500 stands for zero in the data rows.
Here are some points, one per row:
413 812 662 324 523 445 338 662 483 592 617 590 741 375 397 602 489 391 535 443 509 545 526 472 466 607 500 469 502 475 493 580 651 468 521 293 514 558 300 732 523 308 518
547 340 558 259 506 256 684 584 506 470 276 481 352 585 531 432 544 379 566 356 631 796 571 536 676 581 416 445 587 477 620 601 523 568 465 607 447 381 621 342 585 478 506
507 314 297 622 581 425 755 539 670 451 489 514 207 607 699 430 564 382 533 480 477 618 485 528 660 460 464 369 594 401 857 468 525 411 390 633 363 544 774 410 616 489 702
487 463 462 442 477 674 681 408 523 454 435 351 445 693 517 557 324 594 569 437 649 607 555 518 456 638 441 481 716 397 515 463 390 141 649 540 545 559 491 553 462 593 494
465 553 550 409 440 489 629 619 512 588 413 448 592 549 528 473 522 516 498 394 561 632 745 540 579 530 513 691 554 351 511 563 509 542 628 475 594 516 519 611 558 455 602
658 533 394 564 312 443 513 592 594 354 385 542 404 455 480 443 494 307 534 450 590 418 459 439 729 426 425 596 320 518 505 671 625 430 213 560 426 575 418 82 427 405 633
553 409 362 814 429 512 506 402 398 527 555 447 349 462 600 414 532 417 348 567 279 252 411 461 513 375 370 417 410 504 663 575 274 577 457 635 555 450 718 525 661 591 497
486 813 570 354 623 655 293 331 276 544 591 603 784 371 612 516 361 576 469 559 475 382 531 428 317 537 565 623 315 550 355 505 455 590 663 318 712 509 261 643 239 640 328
578 502 512 511 657 559 681 325 447 624 653 594 386 570 592 455 583 375 460 501 470 631 476 417 353 549 622 344 616 348 479 503 277 602 648 605 392 477 561 619 507 392 546
496 595 386 414 808 676 554 206 375 588 586 514 325 320 501 699 518 480 377 539 477 489 571 353 200 488 630 554 664 650 330 440 154 736 657 584 558 619 625 638 247 511 347
566 538 616 311 462 472 331 445 347 467 454 517 772 488 573 690 385 709 557 377 561 561 564 587 682 502 483 500 421 621 527 599 596 377 484 358 610 414 415 566 414 520 440
574 441 605 649 636 542 482 441 575 390 731 229 437 488 610 614 455 513 561 460 555 588 556 422 534 522 607 342 603 306 470 582 303 523 499 515 459 482 638 625 609 449 451
475 414 428 486 479 482 609 449 561 621 524 404 279 552 604 349 516 456 360 469 488 499 802 367 450 476 575 595 631 514 529 440 530 624 573 506 544 537 829 670 491 518 499
452 336 543 467 470 453 379 560 553 287 440 707 479 490 223 596 559 552 476 555 379 358 454 505 494 525 543 643 314 559 350 487 594 503 404 427 608 455 403 271 292 507 556
392 702 494 450 594 717 279 852 289 525 788 522 703 347 594 639 524 432 348 642 438 442 517 238 346 532 600 419 309 620 342 416 427 581 519 408 779 437 281 643 271 671 431
294 428 480 533 402 416 381 471 504 343 339 585 540 421 445 488 580 522 575 568 446 377 307 298 561 385 461 578 335 727 444 583 490 405 697 430 202 527 431 384 388 680 497
473 512 496 480 759 694 471 220 275 543 569 412 521 503 600 623 658 558 378 600 493 572 465 459 203 493 558 456 602 439 607 464 382 862 721 550 564 615 587 718 487 644 357
579 505 439 510 311 471 454 516 632 368 486 562 459 410 551 337 472 534 534 479 318 468 399 527 675 335 413 511 399 585 656 245 650 348 344 443 516 676 636 311 385 477 492
690 449 440 512 493 453 784 517 663 559 485 353 338 619 506 463 368 477 604 376 650 468 653 465 589 490 412 434 750 409 650 422 457 264 316 699 400 417 657 518 649 404 574
437 392 473 573 504 508 527 529 425 488 648 505 264 534 515 348 651 477 409 364 550 602 467 374 403 365 633 521 486 515 437 681 116 586 534 553 463 582 542 606 467 555 435
462 825 649 418 459 557 344 580 568 594 577 698 696 488 386 580 376 477 599 536 605 485 393 451 446 575 556 631 567 460 441 583 479 435 552 361 644 369 319 583 642 366 439
550 436 382 469 538 579 562 561 465 559 570 484 506 687 524 449 486 543 487 535 537 565 616 594 446 637 476 538 632 511 586 568 469 500 596 592 594 616 569 514 581 519 531
522 601 526 306 530 460 349 525 493 517 530 630 728 539 409 572 417 425 644 607 586 461 477 364 511 486 396 408 372 493 525 444 520 425 414 306 550 418 333 498 553 294 475
505 662 680 394 381 352 390 622 572 486 441 633 669 328 511 547 373 676 624 624 644 508 402 471 439 609 502 429 526 266 289 459 468 424 467 397 515 357 333 417 470 282 362
513 512 464 487 280 411 466 575 487 280 373 592 346 474 314 300 425 541 567 488 517 472 419 504 759 290 411 511 369 663 520 401 911 388 346 720 355 445 373 187 582 306 581
592 711 361 395 428 435 256 438 555 293 477 525 491 409 458 728 548 511 435 578 414 461 526 543 517 543 543 589 383 593 416 485 521 566 562 450 477 542 437 365 357 481 533
493 297 614 263 225 307 427 641 516 393 346 403 748 436 434 349 368 555 560 352 386 644 574 549 670 694 516 520 424 626 648 485 697 326 199 427 417 354 194 361 469 415 615
514 169 378 563 454 817 679 563 479 491 520 483 431 679 543 420 438 408 633 400 623 674 661 538 696 560 396 334 747 409 597 581 510 478 351 525 395 546 646 434 748 450 575
791 519 439 563 506 449 372 450 386 527 645 614 433 408 522 488 473 452 706 457 507 412 498 555 543 497 490 456 418 543 332 511 593 410 466 513 502 453 223 409 416 547 663
513 597 42 435 403 383 438 563 623 575 449 587 631 381 539 576 455 610 541 639 515 633 527 631 571 586 473 625 401 628 612 473 568 435 533 341 582 523 220 334 558 474 534
371 509 582 504 449 437 373 461 489 362 501 574 678 340 452 442 532 540 90 618 379 424 463 575 552 470 552 271 326 634 281 540 515 481 392 524 456 422 353 538 171 540 469
565 570 611 459 316 472 455 766 520 546 391 554 583 517 402 669 443 614 643 436 607 648 523 413 780 468 270 678 440 664 589 281 811 366 337 417 440 466 370 375 609 385 622
517 360 486 766 379 492 551 437 844 520 689 440 339 530 479 446 649 289 551 440 421 497 300 358 563 221 628 521 509 488 486 646 497 379 417 597 452 602 600 613 514 308 536
503 639 617 537 282 332 479 735 489 342 689 459 668 604 513 402 359 468 742 416 613 626 580 573 730 455 446 534 308 567 568 456 728 376 317 330 562 550 348 292 591 394 570
395 475 676 582 543 465 648 589 412 530 540 372 494 601 580 531 242 503 524 436 509 550 695 509 443 569 486 447 756 528 516 466 522 630 627 561 533 532 515 507 644 581 469
332 564 447 428 392 489 382 446 599 537 491 636 509 258 356 570 531 505 685 631 483 445 388 393 386 543 830 516 464 582 478 718 465 456 289 475 379 326 417 533 374 179 529
674 515 451 579 165 524 457 531 562 316 331 546 371 419 463 316 454 864 495 560 375 344 444 719 607 473 422 545 454 612 490 461 764 413 265 490 451 490 296 309 398 401 649
498 527 480 499 576 471 328 430 378 453 542 575 671 277 542 524 536 593 461 675 495 410 313 446 588 512 566 447 338 516 0 686 569 421 457 203 685 426 411 579 446 461 622
508 375 553 321 437 438 726 590 577 597 391 426 420 663 653 478 403 640 588 322 668 590 674 508 555 555 375 449 742 475 538 552 771 445 528 552 411 595 628 418 575 490 707
618 314 324 688 429 388 542 533 709 404 378 463 199 611 498 437 496 490 476 454 561 585 541 509 665 531 601 266 694 531 561 496 556 545 359 675 328 493 712 344 636 788 516
449 495 526 507 527 550 580 427 659 519 637 536 457 502 369 351 612 442 424 698 440 523 419 373 423 563 658 497 549 367 533 559 292 698 537 496 532 593 817 593 493 379 471
453 559 533 526 533 609 416 384 207 538 581 583 702 464 492 718 643 648 355 555 352 473 413 556 300 539 707 756 377 671 419 454 567 524 652 301 629 455 403 579 314 679 300
506 389 336 856 383 600 715 534 642 403 367 358 300 636 443 851 492 421 448 486 572 602 533 456 661 399 504 388 496 392 625 513 615 427 450 707 365 531 643 420 540 581 634
526 283 484 455 528 343 674 578 677 592 450 366 374 789 630 369 514 445 645 231 637 0 700 476 519 458 414 310 828 470 673 417 601 542 473 425 332 555 654 550 922 270 666
473 675 684 380 521 638 298 350 270 603 516 547 765 324 354 664 587 298 357 553 392 369 415 500 328 313 567 561 307 594 490 442 321 613 656 339 615 478 462 669 317 659 57
425 549 468 411 722 725 538 301 305 578 663 427 450 546 596 531 549 398 390 627 504 487 441 999 231 534 915 632 667 388 466 294 259 738 743 464 665 508 573 716 312 644 411
541 444 665 348 609 497 554 454 519 458 299 392 471 617 501 479 940 361 556 526 413 522 683 252 324 536 445 217 627 442 551 306 590 542 543 735 546 574 595 564 535 538 541
352 494 562 481 627 522 508 376 614 522 597 432 581 600 592 537 602 449 238 532 619 570 554 554 414 572 564 526 685 370 566 525 334 410 445 546 548 407 588 682 518 391 469
456 661 593 642 442 457 519 677 577 397 457 509 529 317 411 328 517 542 491 342 466 440 404 603 673 329 485 440 131 562 522 497 694 493 289 414 309 428 446 160 546 542 666
493 471 438 510 624 639 543 456 573 275 599 417 402 532 516 360 445 447 465 566 514 481 250 324 496 501 462 388 483 443 405 654 116 548 579 585 433 450 613 576 737 401 471
425 621 604 391 443 549 379 618 486 512 382 530 689 469 496 635 390 569 628 485 500 574 492 606 561 391 450 503 422 641 547 564 658 228 418 469 511 457 384 485 663 417 505
469 387 479 600 574 594 546 279 364 527 444 382 389 755 566 399 594 378 354 535 385 359 500 795 388 417 600 543 456 548 373 495 589 558 617 678 522 635 588 517 389 746 272
411 300 359 620 508 368 654 485 632 380 451 383 312 808 536 420 536 456 436 541 517 535 585 476 628 395 506 466 664 516 654 565 613 457 395 607 444 514 677 221 651 566 545
501 484 667 450 382 360 533 696 638 601 622 476 529 666 374 435 399 651 592 407 478 530 635 552 649 525 363 518 335 505 637 469 638 346 439 457 422 463 384 507 691 453 547
550 456 439 629 529 613 621 390 423 765 635 567 395 461 490 539 525 455 338 526 595 705 372 301 530 604 430 336 652 343 552 594 456 477 549 510 566 494 680 549 590 401 658
422 491 477 362 678 347 384 416 408 307 397 622 569 440 590 600 564 595 586 421 447 513 641 720 413 514 407 662 342 664 554 396 676 541 497 458 733 493 520 600 243 679 489
515 373 534 473 398 505 644 470 487 465 506 378 320 573 569 322 536 662 331 542 458 416 447 430 561 483 476 499 541 307 489 553 556 628 429 585 465 518 557 599 411 670 395
444 528 593 496 740 736 809 244 269 609 652 512 475 591 600 639 611 284 355 472 527 408 462 620 169 555 650 549 705 579 383 440 262 828 705 543 497 600 572 782 380 643 300
367 708 711 293 611 552 290 497 274 572 552 600 683 395 414 617 471 474 432 535 476 374 457 520 185 497 597 628 365 553 344 396 400 840 715 192 597 439 205 683 252 577 433
422 347 391 362 548 572 585 380 501 450 404 336 266 510 506 187 743 549 389 592 443 422 521 493 484 448 668 626 470 349 428 473 484 581 488 439 496 516 675 370 404 709 571
489 415 300 698 342 351 447 478 608 379 333 524 495 412 374 370 439 681 558 440 525 339 419 495 733 379 460 561 221 561 526 531 742 279 246 565 420 616 378 362 464 446 578
411 648 565 403 349 253 411 754 140 529 365 546 725 470 451 450 371 654 714 440 554 641 598 372 795 484 309 630 413 604 506 456 750 373 408 416 523 524 401 447 694 245 516
576 707 559 534 641 607 311 313 284 469 585 403 633 282 578 784 537 545 463 592 425 312 477 446 56 493 612 595 382 722 283 478 467 553 633 398 613 496 307 698 236 642 218
322 497 496 617 531 462 537 587 615 706 570 415 348 605 516 266 543 452 637 586 610 773 457 240 572 655 532 371 546 413 595 531 405 354 538 511 326 523 552 629 621 446 487
567 498 362 575 415 574 575 459 508 615 518 426 354 441 370 386 623 351 327 644 434 472 300 451 458 529 623 514 531 523 558 593 398 505 385 520 472 583 565 737 544 589 387
554 407 199 584 491 443 855 513 772 527 450 599 404 453 433 544 415 610 588 264 509 689 714 456 533 559 459 371 682 396 675 480 539 479 425 580 408 480 688 299 689 502 700
548 616 609 562 434 304 335 581 473 678 188 678 662 368 483 474 259 470 515 397 314 532 412 578 510 455 458 607 400 481 495 527 563 490 504 417 477 416 0 346 447 466 482
416 449 602 455 800 747 378 268 323 530 515 496 317 470 544 670 693 295 362 491 304 376 452 604 211 632 679 559 658 427 469 512 282 634 783 517 572 508 529 708 524 577 391
379 648 725 484 556 454 388 455 467 434 406 487 588 449 511 580 233 548 620 533 451 438 473 542 556 461 409 521 440 632 374 416 677 498 691 397 568 650 348 377 426 545 540
536 712 600 400 502 506 327 698 499 566 587 603 816 348 230 496 459 508 639 510 592 353 433 481 601 434 427 373 629 400 484 387 464 479 589 391 529 403 422 555 469 359 456
604 577 573 440 450 284 363 543 413 618 456 510 643 400 533 633 539 581 593 514 416 549 495 611 580 488 505 523 312 565 381 418 602 473 504 650 499 507 573 336 399 467 479
Along one direction, these points spread out more than along any other. Take the direction at right angles to it along which they spread out most. Then take the direction at right angles to both along which they spread out most. Go by this last direction. How far along it is each point below, from 0 to 99? The average is 50, and the first point in the table lies past the average. One standard deviation of the points above along it is 16.
528 411 414 581 521 494 497 389 356 368 495 413 374 539 544 424 592 426 529 521 471 517 463 409 448 479 342 501 497 280 644 554 479 564 542 565 333 617 503 491 445 880 476 35
582 554 403 658 480 349 357 421 456 328 449 635 417 433 399 442 526 572 408 458 411 345 391 519 523 680 445 533 319 581 436 423 523 369 493 367 446 390 362 410 423 445 569 30
557 410 433 718 568 584 666 408 534 509 502 436 300 559 686 459 589 389 314 498 396 433 428 536 515 429 646 541 532 418 460 557 404 563 546 652 425 359 632 494 564 509 451 32
466 286 330 590 693 390 613 628 683 450 269 239 560 706 624 356 393 500 643 426 571 740 564 513 514 351 417 545 622 455 634 421 577 481 343 585 486 534 555 489 737 447 564 61
559 404 543 606 411 465 679 621 723 590 445 349 488 628 469 355 408 511 462 337 583 742 628 457 583 555 363 425 602 543 540 449 531 247 461 676 441 659 640 474 719 481 495 64
487 426 311 517 597 556 630 479 608 652 543 439 591 636 537 438 546 520 473 513 560 601 346 450 417 640 436 344 661 301 542 640 463 756 500 492 429 515 471 663 682 361 397 67
561 489 560 479 797 656 345 226 458 679 505 506 503 597 435 549 586 413 452 303 509 462 546 481 211 534 381 585 700 442 305 504 166 764 695 564 848 555 622 800 386 608 509 62
495 363 439 475 526 593 599 433 544 661 553 466 695 617 519 635 468 525 526 592 546 528 806 455 452 518 97 540 691 373 559 489 373 541 580 536 556 552 676 423 605 555 516 71
453 475 492 489 288 325 378 741 520 500 589 599 645 395 534 434 359 611 528 517 585 574 405 516 775 582 329 487 295 483 715 420 515 334 383 693 353 125 859 367 391 354 501 51
691 526 499 441 594 527 603 455 611 550 463 489 417 700 551 509 489 619 467 437 554 627 580 499 359 390 523 515 614 448 445 556 431 542 624 568 569 637 592 565 527 590 465 57
329 491 801 523 572 578 546 658 456 581 483 589 581 583 495 540 359 419 522 606 602 414 353 349 425 442 436 499 549 467 688 767 413 526 562 409 508 508 450 585 586 479 442 68
487 649 628 412 364 585 284 772 544 612 702 631 514 363 456 590 513 490 675 626 511 379 444 477 412 626 333 541 437 453 422 479 345 540 575 467 521 411 326 433 512 512 497 62
703 349 501 667 647 661 595 256 545 453 546 535 301 406 440 555 547 436 380 609 468 422 384 373 434 485 654 502 521 468 502 438 219 643 588 645 512 537 737 584 534 539 604 33
441 551 485 455 363 376 434 646 503 339 440 559 482 158 484 588 646 498 552 657 423 487 477 526 538 557 586 573 147 608 377 288 590 461 430 370 463 430 361 331 354 563 478 28
